In the data rows, 50 means zero.
Here are some numbered points:
[34, 46, 58, 62, 10, 58, 58, 57, 57, 51, 43, 58, 66, 67, 61, 56, 52, 64,
 60, 52, 68, 48, 56, 30, 25, 51, 27, 40, 52, 28, 44, 47] 0
[40, 53, 57, 67, 49, 63, 45, 36, 18, 43, 54, 53, 51, 49, 27, 67, 68, 41,
 56, 52, 43, 47, 48, 62, 66, 59, 51, 53, 45, 51, 53, 42] 1
[52, 50, 46, 47, 54, 36, 72, 33, 38, 64, 38, 45, 55, 62, 56, 61, 55, 47,
 56, 65, 63, 44, 36, 48, 56, 54, 48, 51, 52, 34, 35, 56] 2
[40, 55, 58, 66, 46, 60, 44, 42, 16, 44, 56, 52, 45, 53, 26, 68, 69, 37,
 57, 50, 48, 53, 52, 59, 66, 61, 54, 50, 47, 50, 43, 43] 3
[51, 49, 31, 64, 23, 35, 41, 53, 43, 52, 33, 63, 44, 59, 58, 33, 37, 67,
 43, 38, 40, 43, 49, 46, 44, 42, 26, 35, 46, 59, 48, 57] 4
[81, 71, 33, 43, 21, 56, 57, 32, 67, 40, 34, 28, 68, 69, 52, 40, 56, 51,
 87, 78, 53, 55, 63, 32, 66, 78, 24, 51, 19, 29, 16, 59] 5
[52, 47, 56, 38, 63, 61, 42, 58, 57, 60, 68, 51, 50, 34, 48, 65, 76, 37,
 32, 52, 38, 68, 44, 41, 52, 52, 67, 62, 32, 43, 54, 30] 6
[32, 44, 71, 49, 44, 17, 47, 51, 59, 59, 49, 36, 52, 57, 57, 55, 78, 52,
 58, 52, 49, 38, 56, 41, 28, 48, 77, 55, 55, 62, 57, 46] 7
[47, 43, 48, 48, 61, 38, 59, 49, 46, 47, 33, 73, 46, 56, 75, 42, 51, 81,
 45, 49, 33, 43, 55, 46, 49, 38, 47, 51, 42, 49, 65, 60] 8
[45, 57, 50, 37, 49, 44, 39, 55, 53, 58, 16, 29, 39, 40, 22, 31, 35, 48,
 29, 37, 45, 44, 39, 56, 47, 49, 35, 28, 49, 64, 37, 32] 9
[28, 42, 74, 50, 44, 09, 47, 47, 61, 60, 44, 36, 56, 60, 61, 55, 82, 56,
 63, 57, 44, 34, 54, 41, 23, 45, 79, 55, 54, 65, 61, 45] 10
[59, 64, 44, 43, 50, 49, 53, 19, 19, 37, 64, 46, 31, 51, 67, 55, 36, 25,
 52, 23, 29, 28, 46, 42, 71, 47, 56, 57, 48, 47, 45, 38] 11
[49, 49, 51, 46, 59, 36, 78, 29, 38, 65, 38, 44, 58, 60, 53, 63, 57, 42,
 59, 68, 66, 44, 34, 46, 58, 55, 48, 52, 51, 34, 34, 55] 12
[50, 44, 35, 60, 17, 47, 34, 63, 51, 41, 32, 66, 48, 57, 55, 38, 30, 82,
 50, 42, 44, 44, 46, 56, 51, 53, 42, 37, 42, 58, 46, 69] 13
[45, 21, 53, 54, 68, 39, 61, 53, 39, 41, 42, 72, 52, 56, 73, 53, 60, 92,
 69, 70, 55, 70, 57, 47, 48, 26, 61, 57, 62, 67, 73, 59] 14
[65, 50, 59, 46, 51, 66, 61, 68, 66, 61, 69, 55, 48, 39, 36, 49, 48, 24,
 49, 26, 58, 75, 60, 38, 50, 54, 47, 51, 44, 29, 57, 50] 15
[49, 49, 52, 46, 58, 39, 75, 34, 41, 62, 43, 43, 57, 57, 50, 61, 54, 40,
 56, 65, 66, 47, 35, 44, 56, 54, 47, 52, 52, 34, 35, 54] 16
[51, 75, 52, 48, 84, 71, 40, 52, 42, 40, 64, 55, 87, 57, 54, 81, 29, 43,
 39, 77, 36, 22, 54, 72, 37, 55, 27, 42, 35, 58, 62, 82] 17
[94, 64, 70, 56, 35, 49, 59, 77, 50, 51, 71, 43, 42, 37, 32, 49, 49, 26,
 26, 30, 97, 58, 61, 41, 68, 79, 89, 36, 78, 58, 43, 53] 18
[57, 79, 36, 49, 08, 55, 63, 50, 92, 45, 36, 41, 49, 47, 68, 25, 11, 37,
 88, 63, 81, 57, 41, 56, 59, 37, 36, 57, 80, 46, 33, 62] 19
[53, 55, 59, 65, 56, 74, 58, 35, 29, 50, 64, 62, 52, 48, 40, 88, 60, 55,
 50, 47, 36, 55, 35, 53, 84, 65, 34, 52, 44, 61, 58, 67] 20
New points follow, each followed by the number of its nearest point above.
[85, 72, 28, 42, 18, 55, 59, 26, 68, 37, 25, 25, 72, 73, 55, 37, 57, 55,
 97, 86, 45, 51, 61, 31, 63, 79, 18, 49, 13, 26, 15, 59] -> 5
[50, 54, 59, 65, 49, 72, 58, 38, 33, 50, 61, 61, 54, 51, 43, 84, 60, 56,
 52, 48, 41, 55, 38, 50, 75, 63, 33, 50, 46, 57, 56, 64] -> 20
[46, 45, 50, 48, 59, 40, 57, 51, 47, 50, 33, 67, 45, 54, 69, 41, 49, 78,
 43, 47, 39, 43, 54, 47, 49, 40, 50, 50, 44, 50, 61, 55] -> 8
[47, 58, 40, 36, 59, 55, 51, 56, 67, 33, 45, 34, 29, 31, 28, 30, 44, 21,
 45, 45, 59, 45, 39, 35, 43, 48, 48, 30, 56, 46, 42, 36] -> 9
[53, 61, 47, 39, 71, 82, 44, 70, 60, 61, 71, 42, 69, 34, 32, 65, 63, 47,
 44, 81, 55, 55, 42, 64, 37, 55, 81, 66, 39, 57, 66, 29] -> 6
[48, 50, 56, 42, 54, 55, 51, 65, 60, 46, 72, 38, 46, 38, 40, 48, 41, 34,
 38, 47, 61, 68, 47, 33, 44, 45, 47, 53, 61, 34, 48, 50] -> 15
[44, 57, 56, 49, 50, 54, 44, 60, 51, 68, 34, 31, 34, 38, 28, 35, 34, 50,
 34, 33, 74, 37, 46, 51, 52, 49, 67, 44, 55, 55, 36, 28] -> 9
[45, 55, 36, 54, 48, 41, 48, 48, 64, 60, 24, 19, 52, 45, 25, 30, 38, 37,
 32, 42, 63, 30, 44, 46, 41, 48, 39, 26, 60, 50, 40, 32] -> 9
[45, 31, 54, 57, 68, 38, 68, 50, 37, 39, 39, 82, 43, 62, 79, 56, 57, 88,
 66, 55, 60, 66, 67, 48, 55, 21, 58, 59, 67, 58, 65, 56] -> 14
[45, 25, 53, 51, 66, 37, 63, 49, 40, 44, 42, 68, 52, 57, 70, 54, 58, 86,
 69, 68, 57, 68, 54, 45, 51, 28, 60, 57, 61, 62, 67, 59] -> 14
[43, 25, 51, 58, 70, 32, 67, 45, 45, 35, 40, 76, 38, 63, 72, 59, 54, 80,
 67, 49, 64, 64, 50, 44, 51, 20, 59, 58, 55, 54, 65, 54] -> 14
[57, 35, 54, 25, 47, 60, 38, 54, 46, 55, 72, 40, 72, 37, 47, 55, 57, 38,
 44, 61, 40, 70, 42, 49, 40, 62, 69, 56, 41, 43, 50, 44] -> 6
